In the rows, 128 means zero.
runs of hidden systems
trace 1, A (11 x 26)
[[107  49 135 146 157 160 118 164 153 135 123 169  75 159  85 121 190 185
  117  80 157 202 145 106  93 125]
 [171 109 121 171 103 158  78 186 140 168 138 118  86 165 106 185 102 143
  133  84 194 101 167 114 189 157]
 [150  81 183 118 168 204 115 112 136 209 134 132 116 163 138 144 171 181
  110  77 113 122 180  81 108 149]
 [194  86 128 136 134 162  94 168 133 167  99 182  63 168 127 139 106 156
  195  93 148 102 101  61 107 137]
 [172 142 149  95 173 136  75 131  92 187 113 113 121 139 183 164  83 174
  142  68 119  62 163  79 129 123]
 [169  97 124  81 153 106 134 141 118 158 108 164 126 164 161 144  98 207
  146  89  83 119 105  47  57  78]
 [200 162 114  91  81  91 127 150  93 116 121 130 145 158 149 157  26 201
  159 108 111  67 129  62  99 118]
 [205 183 148  56 102 110 169  80 115 137 107 131 186 159 162 132 100 186
  130 152  64  78 141  81  76  94]
 [207 188  94  79 110  98 178  83 123  68  94 149 153 149 146  97  72 128
  167 184  90  90  87  69  69 122]
 [172 225 102  63 129  58 152  57 104  53  85  95 164 102 182 103 104 110
  150 182 110  88 135 119 103  96]
 [123 182  65  73 145  30 194  71 142  33 101  93 172 122 162 107 130 105
  108 199 106 145 100 123  94  71]]
trace 2, A (11 x 26)
[[ 59  71 149 126 115  88 154 146 108 140 167 116 164 120 122 112  80 195
   68 128  85 106  93 110 102 192]
 [165 128 170 161  45 130 123 160 104 161 105 157 170  98  78 132 126 170
  167 190 110 124 106 155 133 112]
 [141 154 149 129 145 160 121  96 123 165 119 142 163 162  92  97  84  78
   91 169  66  58 103 162 149 186]
 [111 186 147 123 177 141  70 123 125 116 102 199 135  79 120  60 139 126
  161 154 111 160  94 157  99 154]
 [119 188  72 140 196  98  62 159 113 108 111 146 136 132  99 141  77  83
  106 114 115 142 117 192 155  71]
 [ 69 169 113 110 151 106 113 153 136  83 176 145 153 140 101 117 108 180
   52  82 111 195 168 158 115 130]
 [163 168 113 153  59 159 139 166 160  95 161 161 145 172  56 159 127 142
  113 121 148 201 175 145 140  98]
 [164 169 140 131 101 223 145  92 165 108 164 129 119 190  94 123 140  84
   97 106 141 129 200 137 154 180]
 [160 151 139 121 161 208 126  89 188 115 122 161  69 136 154 103 201  79
  175 110 167 173 162 114 126 136]
 [125 124  80 125 202 143 101 125 141 105 126 103  57 133 184 158 141  61
  161  54 184 136 152  99 154 103]
 [ 76  72 115 104 159  89 135 145 131 127 155  89  80 121 199 170 159 171
  112  37 169 163 171  86 117  80]]
trace 3, H (11 x 26)
[[149 142  94 158 107 149 161 117 136  43 117 126 129 121  74 103 150  95
  149 176 158 181 124 127 116 134]
 [110 166 158 125 111 135 111  95 127 127 132  91 141 131 116 128 152  98
   83 126 138 100 199 200 183 143]
 [ 84 126 144 145 135 145 143 131 188 124 159 163 136 118 114 110 193 125
  105 156 139 215 125 158 127 142]
 [111 131 100 175 139 151  95 148 129  87 140  95  94 121  95 139 131  90
  118 113 195 148 172 153 178 164]
 [ 80  97 169 135 112 122 104 157 154 167 157 138 117 136 122 140 169 173
   86  90 147 158 172 166 155 137]
 [134  92 112 183 123 173 117 184 150 130 160 144 109 149  83 153 127 152
  128 120 168 173 126  94 134 177]
 [144 103 164 154 114 179  72 155 115 178 133 134  95 138 114 150 121 149
  137  77 157  96 173 128 161 156]
 [144  94 146 151 135 159  98 180 166 201 149 192 110 157 128 150 118 154
  143 107 122 144  95 108 127 138]
 [152 118 115 157 164 155  67 183  97 157 127 154  95 120 136 147  65 128
  176  84 136 108 102  95 126 139]
 [147 107 132 108 133 106  87 166 101 175 112 172 107 147 144 151  78 172
  154  72  97 103 108 110 110  74]
 [175 136  99 121 144 119 119 163  91 134 127 166 147 148 126 147  38 170
  150 108  83 112  84  68  83 105]]
trace 4, N (11 x 26)
[[ 83 115 100 141 154 108  95 178 163 132 167 150  73 133 165 154 100 106
  129  57 166 149 111 128 159 129]
 [ 79  49 120 140 121 113 128 167  66 115 138 110  96 115 118 142 105 173
  125  45 127 137 138 112 102 101]
 [150  60 137 147  39 140 162 169 125 139 136 164 112 186  63 140  99 177
  124 111 116 114 119 114 121 135]
 [165 103 179 166  68 199 142 139  99 175 143 150 152 107 111 129 106 143
  180 157 102  98 101  95 121 178]
 [164 126 157 135 140 163 107 110 120 175  79 182 115 114 133  96 133  75
  196 165  96  88  61 138 115 120]
 [109 173 116 118 167  73  61 153 122 148 113 170 122  99 175 111  68  91
  163 129 111  87  62 155 146 129]
 [ 91 143  91 104 163  39  96 150  59  99 100 115 152 103 127 126  57 146
  112 107  85 113  97 164 108  63]
 [146 160 103 106  80  68 149 136  91  73 125 121 180 175  68 123  52 187
   65 140  88 105 138 141 109 118]
 [193 189 160 115  60 148 175  87 106 114 136 104 220 134  97 129 124 179
  106 198  89 124 165 114 108 142]
 [198 212 154  99 144 184 161  45 170 136 110 129 178 132 144 105 176  73
  142 210 103 128 142 122 122 137]
 [130 223 121  76 209 118 106  69 191 121 129 119 127 101 230 118 168  60
  139 148 149 135 142 140 148 130]]
trace 5, F (11 x 26)
[[122 121 131 105 120 123 156 123 164 132 131 174 114 147 146 125 161 121
  142 110 109 171 114 134 107  70]
 [148 136  99 123 129 140 146 124 119  98 143 103 121 150 145 142  80 114
  125  98 139 101 139  85 132 152]
 [111 133 153  94 111 106 151 105 120 124 125 121 133 103 166 125 164 147
  143 118 113 145 144 132 111  81]
 [135  92 108 131 108 129 171 128 152 128 148 129 108 168 135 145 115 108
  127 112 128 116 104  92 127 130]
 [114 123 142 122 119 114 143 107  92 109 131  89 133  82 165 128 135 138
  150 125 138 117 143 111 121 131]
 [107  84 131 125 100 105 165 127 150 148 131 133 118 140 144 135 150 109
  132 140 118 123  99 135 137 102]
 [101 102 116 146 121 113 142 133 105 111 145  95 131 103 140 131 104 127
  130 136 140 110 111 112 135 169]
 [ 98 109 142 134  94  97 138 133 115 128 124 123 122  98 129 122 154 116
  140 143 131 129 114 162 144 106]
 [101 105 121 154 106 124 144 138 134 122 148 124 132 132 110 122 106 104
  115 145 128 116 102 140 149 171]
 [100 134 138 150 116 128 113 134 107 107 128 119 131  83 114 112 139 115
  140 143 142 141 131 163 144 141]
 [104 132 128 147 119 134 117 136 148 132 137 146 125 139 101 116 125  89
  111 140 126 129 121 175 157 146]]
trace 6, F (11 x 26)
[[103 131  91 131 161  88 122 145 119 104 156  99 131 102 177 146  76 136
  127 123 145 123 101  87 126 156]
 [106 111 111 114 106  65 152 132  98 108 104 112 132 115 124 137 135 138
  129 126 114 133 121 157 117  43]
 [126  94 129 136  56 117 180 135 129 110 148 138 134 161 101 117  86 144
  110 138 111  98 104 111 121 168]
 [142 128 157 154  74 159 148 115 103 110 128 111 138  75 122 118 159 125
  176 163 144 142 138 128 126 138]
 [121 115 140 135 136 148 144  99 164 144 120 140 111 131 138 107 160  48
  136 163 128 107 101 154 157 154]
 [ 75 151 107 143 176  97  98 140 147 106 148 115 121  84 169 121 125 105
  126 141 162 149 109 133 147 167]
 [ 86 136  91 126 142  66 115 149 130  98 124 120 119 131 109 137 125 109
   91 118 137 151 126 185 151  79]
 [ 98 127 124 134  82 109 144 143 120  91 156 133 140 157  78 112  91 162
   72 105 121 134 152 153 133 158]
 [141 133 162 154  64 186 138 132 117 113 141 137 133 126  76 125 155 146
  132 119 144 161 176 150 135 133]
 [139 133 166 144 136 217 122  99 147 159 138 141 119 142 118 116 161  77
  129 124 127 116 159 144 153 173]
 [100 150 138 134 201 160  70 129 156 162 144 137 113 100 179 134 150 101
  137 101 151 153 140 135 150 150]]
trace 7, J (11 x 26)
[[147 173 124 106 126 136 100 142 143 108 120 170 109 147 111 134 156 149
  139  81 135 192 179 160 121  47]
 [107 142 111 106 167 155 114 118 126 112 156 121 106 178 124 132  90 106
   73  40 113 119 179 139 138 132]
 [121 119 158 103 121 151 118 135 114 111 137 142 101 124 134 126 151 204
  132  50 147 176 191 107  96 111]
 [150 101 130 121 117 178 155 127 138 156 162 112 108 181 142 180 128 120
  112  53 128 127 178  94 136  89]
 [118  82 172 114 147 168 119 115  96 163 142 114 101 106 176 130 145 167
  149  63 125 114 160  71  99 151]
 [156  75 134 118 123 132 153 142 128 189 139 123 119 137 184 187 135 153
  166  92 122 130 116  72 110  66]
 [124  77 130 124 148 118 143 130  81 167 142  82 140 103 190 159  84 143
  145 103 103  79  97  70 113 134]
 [149  83 142 120  81  87 173 137  98 159 124 108 156  98 170 155 110 184
  175 155 107 101  81  67  95 104]
 [158 114 125 138  76 114 183 119 108 152 145  95 176 113 164 152  76 111
  162 181  99  65  68  78 131 145]
 [147 136 157 121  85 103 163  94  97 131 106 120 165  73 156 103 117 121
  183 213  99  80  63 106 110 155]
 [154 170 113 119  97  91 166 105 152 119 113 146 166 109 155 114 110  66
  169 226 101 102  45 133 131 118]]
trace 8, G (11 x 26)
[[113 135 146 112  66  82 148  96 134  88  99 123 132 128  99  90 168 143
  108 173 146 120 146 175 139 140]
 [140 156 107 168 133 148 138 122 141 111 135  95 176 133  77 144 132  90
   88 190 138 144 136 158 167 150]
 [110 136 145 142 158 159  97 100 125 100  96 125 102 125  76  87 177  99
  107 131 154 133 172 187 151 160]
 [112 130 123 159 103 116 114 153 187 132 142 131 107 149 105 143 168 102
  105 146 184 155 150 181 193 142]
 [ 94  92 122 166 166 165 106 159 135 139 147 119 114 150  72 149 152 125
   76  87 146 172 170 161 156 124]
 [123  73 156 143  75 149 117 161 147 154 129 160  78 180  74 130 149 154
  111  81 150 125 160 152 155 140]
 [153 105 156 170 101 187 102 177 145 194 165 144 130 164  94 173 113 159
  115 103 144 129 153 117 162 165]
 [153 103 169 149 142 200  71 156 122 194 125 184  93 148 107 132 122 144
  157  84 125 119 137 117 132 148]
 [151 131 142 133 121 138  65 189 149 192 146 186  88 144 159 158  87 152
  167  80 144 107 116 105 152 135]
 [136 128 133 121 164 131  76 188 117 181 148 177 120 126 164 168  81 183
  152  61 101 145 112  93 103  86]
 [157 124 120  84 111 102 114 163 110 147 128 188 111 157 159 139  53 186
  159  63  86 107 106  76  80  83]]
trace 9, H (11 x 26)
[[ 50  93 117 101 149  82 179 109 125 130 167  77 154 129 166 148 134 125
   62  89  95 142 136 137 125  80]
 [108  91 116 122  74 102 189 121 122  45 146 109 118 120 123 101 126 173
  128 133 153 152 132  79  88 176]
 [157 118 150 124  47 142 186  91 127 140 148  60 150 144 140 165 146 120
  118 143 141  83 178 120 166 132]
 [ 99  84 173 128 119 176 183  82 167 159 156 138 126 131 152  95 180  92
  122 157 108 125 108 120 125 187]
 [ 97 111 121 159 109 121 125 129 153 119 128 116  84  89 165 123 153  47
  180 154 181 121  96 145 171 150]
 [ 36  61 131 154 140  77 124 150 113 157 144  93 118  90 143 144 144 103
  101 113 129 124 103 178 162 105]
 [ 78  43 120 170  83  91 145 174  92  99 131 127 121 102  73 116 113 167
  123 135 139 151  95 134 113 148]
 [151  95 155 172  35 156 138 151  77 144 129 102 145 133  57 146 105 151
  131 138 126  88 155 147 156 137]
 [145 117 191 156  74 216 136 126 127 182 138 181 150 144  78 111 135 105
  139 145  80 114 115 157 133 160]
 [138 174 139 168 117 190  82 143 137 143 129 196 104 109 112 114 111  42
  187 129 124 132  95 173 159 135]
 [ 73 158 123 144 164 122  61 171 112 144 138 176 113  95 133 133 101  79
  134  73 110 153 109 205 158  70]]
trace 10, D (11 x 26)
[[148 139 110 125 183 131 149 106 129 109 104 122 160 126 113 111 137 123
  125 177 104 147  97 103  93 134]
 [172 164 107 101 146  94 127 101 128  94  80 110 123 133 140 119 126 112
  152 162 142  99 123 118 131 114]
 [122 157 119 102 158  82 150  97 147 120 118 106 168 126 150 123 146 121
   91 180 108 128 116 144 130 113]
 [128 143  84 132 152 104 144 109 119  64 103  95 141 126  99 114 126 101
  116 166 140 135 123 132 130 130]
 [132 149 116 108  97  77 151 105 128 100 114  85 141 140 133 134 135 121
   97 155 142  99 149 150 155 120]
 [104 127 126 142 109 115 163 102 137 104 139  86 160 127 107 117 148 114
   86 176 132 135 138 154 147 154]
 [122 123 125 152  96 125 133 116 122 100 115  81 119 123 100 122 146 102
  117 155 170 107 159 161 170 156]
 [ 91 107 148 142 101 103 129 126 147 145 134  93 132 126 119 135 162 125
   88 150 156 111 153 174 181 156]
 [ 92  84 134 175 123 133 111 155 120 133 140 101 125 118  81 139 142 131
   97 135 160 134 144 160 168 170]
 [120  78 148 161  95 123 101 161 116 160 126 109 108 137  92 150 130 159
  105 114 161 101 156 154 170 152]
 [118  78 168 164 102 148 108 166 129 189 139 139 130 144  83 142 133 173
  105 122 133 115 140 138 150 163]]
trace 11, N (11 x 26)
[[107 148 167 124  96 124 124 130 112 155 141 136 152  86 149 138 144 129
  144 126  99 147 134 166 138  82]
 [117 143 106 132 137 149 139 118 128  88 136 156 122 147 103 103  97  81
  120 119 106 140 111 145 120 134]
 [122 169 146 108  88 113 111 129 109 112 133 133 125 103 144 121 116 151
  146 104 140 124 160 145 141 122]
 [115 142 129 127 125 146 141 127 133 130 145 145 155 143 111 136 125 111
  107 119  89 160 128 149 121  93]
 [136 160 129 115 112 151 128 118 120  86 139 138 121 133 128 106 107 130
  137 108 133 130 151 114 120 158]
 [140 147 151 110 113 137 126 124 139 148 134 143 135 130 144 145 149 131
  138 109 117 146 153 140 134  87]
 [116 139 118 120 149 153 134 123 138 114 156 140 128 142 138 120 110 107
  120 103 114 139 127 117 118 148]
 [134 130 134 108 115 119 127 129 119 117 127 131 106 124 153 132 129 149
  147  94 138 130 146 115 120 104]
 [120 113 127 121 114 131 151 136 140 144 154 137 133 157 135 146 114 125
  117 104 106 130 123 120 129 112]
 [133 108 134 123 107 137 152 125 115 117 138 128 121 127 140 122 112 143
  145 113 123 120 123  97 108 145]
 [145 114 143 121  95 125 147 127 135 151 123 136 124 143 142 143 129 121
  145 127 116 108 117 123 129 103]]
trace 12, D (11 x 26)
[[137 167  91 108 134 112 142 107 166 109 142 121 117 189 141 127  71  49
   94 125 123  63 120 142 173 156]
 [ 76 158 148 110 126 107 136 106 108  79 144  94 157  72 140 105 173 168
  103 129 136 188 178 155 114 124]
 [144 106  78 159  94 133 175 130 153 101 145 101 115 174 103 165 118  59
  115 135 155 121 126 131 165 109]
 [ 86 132 164 107 104 110 135 105 118 109 153  87 132 112 156 102 126 163
   88 113 144 100 183 135 144 199]
 [119  81 135 172  89 149 163 139 146 138 145 105 127 106 113 155 183 107
  143 152 161 165 128 137 150 111]
 [104  92 137 145 129 129 108 127 120 140 132 100  95 131 138 123 108 107
  110 112 153  67 135 132 170 203]
 [ 87  77 164 150 109 102 117 160 127 164 135 120 121  83 133 140 178 178
  136 127 153 155 137 145 138 124]
 [127  66 118 175 132 139 116 171 114 168 135 128 112 147  98 153  90 121
  125 123 128  96  91 117 149 151]
 [119  94 177 127 105 114  94 152  89 161 108 146 118 110 115 115 129 200
  141 111 124 101 134 127 117 144]
 [158 101 147 163 110 155 114 163 131 190 124 174 140 139  95 147 117 138
  156 149  99 127  85 128 131 111]
 [143 144 154 126 157 156  64 138  96 154  97 178 113 129 108 103  94 140
  149 109 100  97 117 136 119 144]]
trace 13, G (11 x 26)
[[ 59 150 129 137 151 133 127 113 103 106 161  97 145  80 154 124 122  76
  107 108 122 142 145 173 151 131]
 [ 74 109 125 133  80 109 160 133 142  79 149 155 108 119 112  98 147 109
  125 122 131 171 108 163 124 121]
 [107 121 115 162  78 144 153 139 101  99 163  92 145 128  97 150  99 105
  105 116 134 130 153 153 156 131]
 [103 121 175 145  87 178 140 112 123 129 150 142 134 120  95  96 151 118
  117 122 108 139 150 165 129 160]
 [135 137 129 170  90 175 116 144 149 124 151 150 109 132 102 126 119  83
  151 136 159 129 129 142 168 172]
 [ 95 137 147 155 143 170  85 140 126 150 153 134 111 100 141 136 139  98
  135  87 144 151 156 160 161 132]
 [ 88  99 131 140 109 127 117 168 158 138 156 179  87 142 129 132 126 120
  127  79 138 158 118 148 140 114]
 [119 103 125 148  92 142 123 176 107 133 167 134 119 140 118 165  85 159
  123  60 129 140 149 118 131 117]
 [141 111 172 123  77 172 136 141 113 166 150 168 136 150 113 132 100 166
  139  84  89 115 138 117 115 125]
 [173 151 148 137  99 175 111 143 124 148 150 170 129 138 136 131  71 139
  169 116 120 103 117  92 125 166]
 [149 178 145 117 150 158  86 136 116 151 132 160 129  93 181 135 107 124
  181  99 116 127 121 110 122 119]]
trace 14, J (11 x 26)
[[182 137  61 171 140 134  96 138  69  74  76  99 113 155  48 130  65  71
  135 139 154  75 120 139 156 128]
 [133 178 178  84  92  73  95 118 159 136 111 144 148 146 120  97 145 211
   79 160 137  99 166 171 145 187]
 [196 195 100 159 152 211 119 140 158 110 142 165 160 165  65 143 113 100
  130 152 124 182 139 111 123 132]
 [154 160 134  92 174 133  76  83 113 102  64 127  73 148 120  88 148 105
  134 103 157  75 180 155 143 138]
 [132 189 124  84 179 106 106 132 202 137 152 167 142 165 159 137 151 176
   86 113 127 191 157 124 114 111]
 [147 133  69 130 194 161 118 127  91  62 120  97 110 146 104 139 100 119
  119  70 143 150 168  92 107 105]
 [128 100 144  76 108  93 149 104 142 110 122 101  99 166 152 128 162 198
   94  84 157 117 195 102 119 129]
 [147 114 131 135 135 197 170 124 154 135 187 104 143 150 150 168 146 147
  113 102 137 171 164  58 111 144]
 [148  58 145 129 151 171 143  90 104 151  98  90  76 114 162 133 176 115
  172  99 150 101 147  81 111 121]
 [113  79 140 108 153  94 151 133 172 195 146 115 119 124 215 162 164 149
  137 129 131 123  99  82 126 117]
 [112  70  97 159 174 107 152 148  83 141 133  81 147  77 160 160 105 129
  149 138 117 129  73  67 103 105]]

runs to name
trace 15 (2 x 26)
[[ 63 105 136 167 147 142 135 143 143 141 166 124 138  91 128 140 169  93
  116 121 127 196 118 166 145 107]
 [ 80  99 116 149 136 136  97 149 102 115 139 122  82 135 105 122  93  95
  104  72 147 102 143 166 167 154]]
 => F
trace 16 (2 x 26)
[[142 164 165 124  53 142 148 120 125 112 149 153 155 107 130 111 123 155
  155 153 117 140 130 124 111 157]
 [157 162 134 125 108 169 142  94 132 124 121 142 135 134 127 121 130  54
  161 145 106 107 126 150 146 111]]
 => J
trace 17 (2 x 26)
[[ 95  90 143 164  71 129 127 143 104  96 139 113 106 113  96  98 106 135
  125 133 159  94 131 133 147 216]
 [115 120 168 177  93 168 118 141 113 174 141 127 156  84 107 146 155  94
  151 165 121 138 121 177 165 120]]
 => G
trace 18 (2 x 26)
[[191  60  95 117 129 105 154 129  97 117  48 110  86 168  98 155 162 164
  164 109 140 121 129  87  91  24]
 [151 113 155  89 121  93 165  98 142 187 138  82 168 182 157 153 104 185
   65 144  99  45 151  96 140 168]]
 => G
trace 19 (2 x 26)
[[167 134 135 131 121 193 145 121 173 132 139 174 119 173 103 117 145 114
  136 128 122 151 130 110 112 141]
 [161 143 125 127 136 164 105 122 130 123 132 110  94 138 157 146 124 115
  148  89 171 112 179  99 151 149]]
 => G
trace 20 (2 x 26)
[[137  89 147 146  52 117 135 153 140 153 118 145 109 159  86 135 123 139
  122 132 139  93 129 155 163 138]
 [129 122 161 174 120 182 112 148 115 177 154 141 160 106 102 138 116 126
  139 151 104 130 107 137 144 162]]
 => H
trace 21 (2 x 26)
[[153 143 135 102 106 117 161 138 158 119 163 124 167 172 120 155 136 235
   75 123 127 185 184  83  92 128]
 [229 125 129 112 121 205 165  84 125 127  90 129 127 199  87 134 140 129
  147 126 110 101 164  76 101 106]]
 => G
trace 22 (2 x 26)
[[110 102 174 105  76 152 138 126 166 145 136 222  85 165 115  77 144 127
  145 102  97 128 105 150 112 149]
 [136 154 126 163 105 161  94 180 106 138 161 166 125  77 153 151  76 112
  200  99 131 152 101 114 129 116]]
 => N
trace 23 (2 x 26)
[[165 122 147 107 134 101 135 111 129 166  88 105 143 133 148 148 161 164
  131 158 126 102 138 115 126  97]
 [147 124 105 131 162 129 139 131 148 135 143 125 143 151 144 138  93 127
  124 151 118 117  88  80 117 164]]
 => J
trace 24 (2 x 26)
[[116 131 166  94 119 124 142  76 114 134  93 114 130 121 132 102 180 116
  126 134 110 111 156 171 130  99]
 [114 143 106 136 121 103 155 122 171 100 142 137 149 134 119 115 137  96
  109 188 129 153  90 149 140 148]]
 => H
trace 25 (2 x 26)
[[ 93  79 116 161 134 137 150 128 153 135 150  89 101 133 133 147 149  68
  106 128 161 120 124 137 172 152]
 [ 72  66 161 155 150 121 120 137 124 158 121 120 120  82 123 115 190 149
  123 148 139 156 118 143 125 148]]
 => J
trace 26 (2 x 26)
[[128 166 134 107  25  75 140 152 141 105 152 159 131 132 147 133  93 159
  143 120 133 124 131 145 141 110]
 [133 177 148 133 102 185 149  98  93 113 160 121 184 119 112 126  93  93
  115 124  79 123 150 148 127 131]]
 => J
trace 27 (2 x 26)
[[144  74 170 147  98 127 128 121 130 171  74 122 107 124  96 126 208 133
  150 167 153 115 135 160 150 109]
 [112 100 131 178 141 135 111 148 148 168 127 136 142 140  82 124 121  93
  102 191 123 104  76 163 166 190]]
 => H
trace 28 (2 x 26)
[[140 165  96 135 143 137 116 144  93 100 133 118 127  92 154 159 105 107
  173  90 133 159 139 119 122  59]
 [ 99 118 115  87 104  93 168 116 141 107 159 121 118 167 157 137 109 138
   88  70 107 119 147 123 124  92]]
 => A
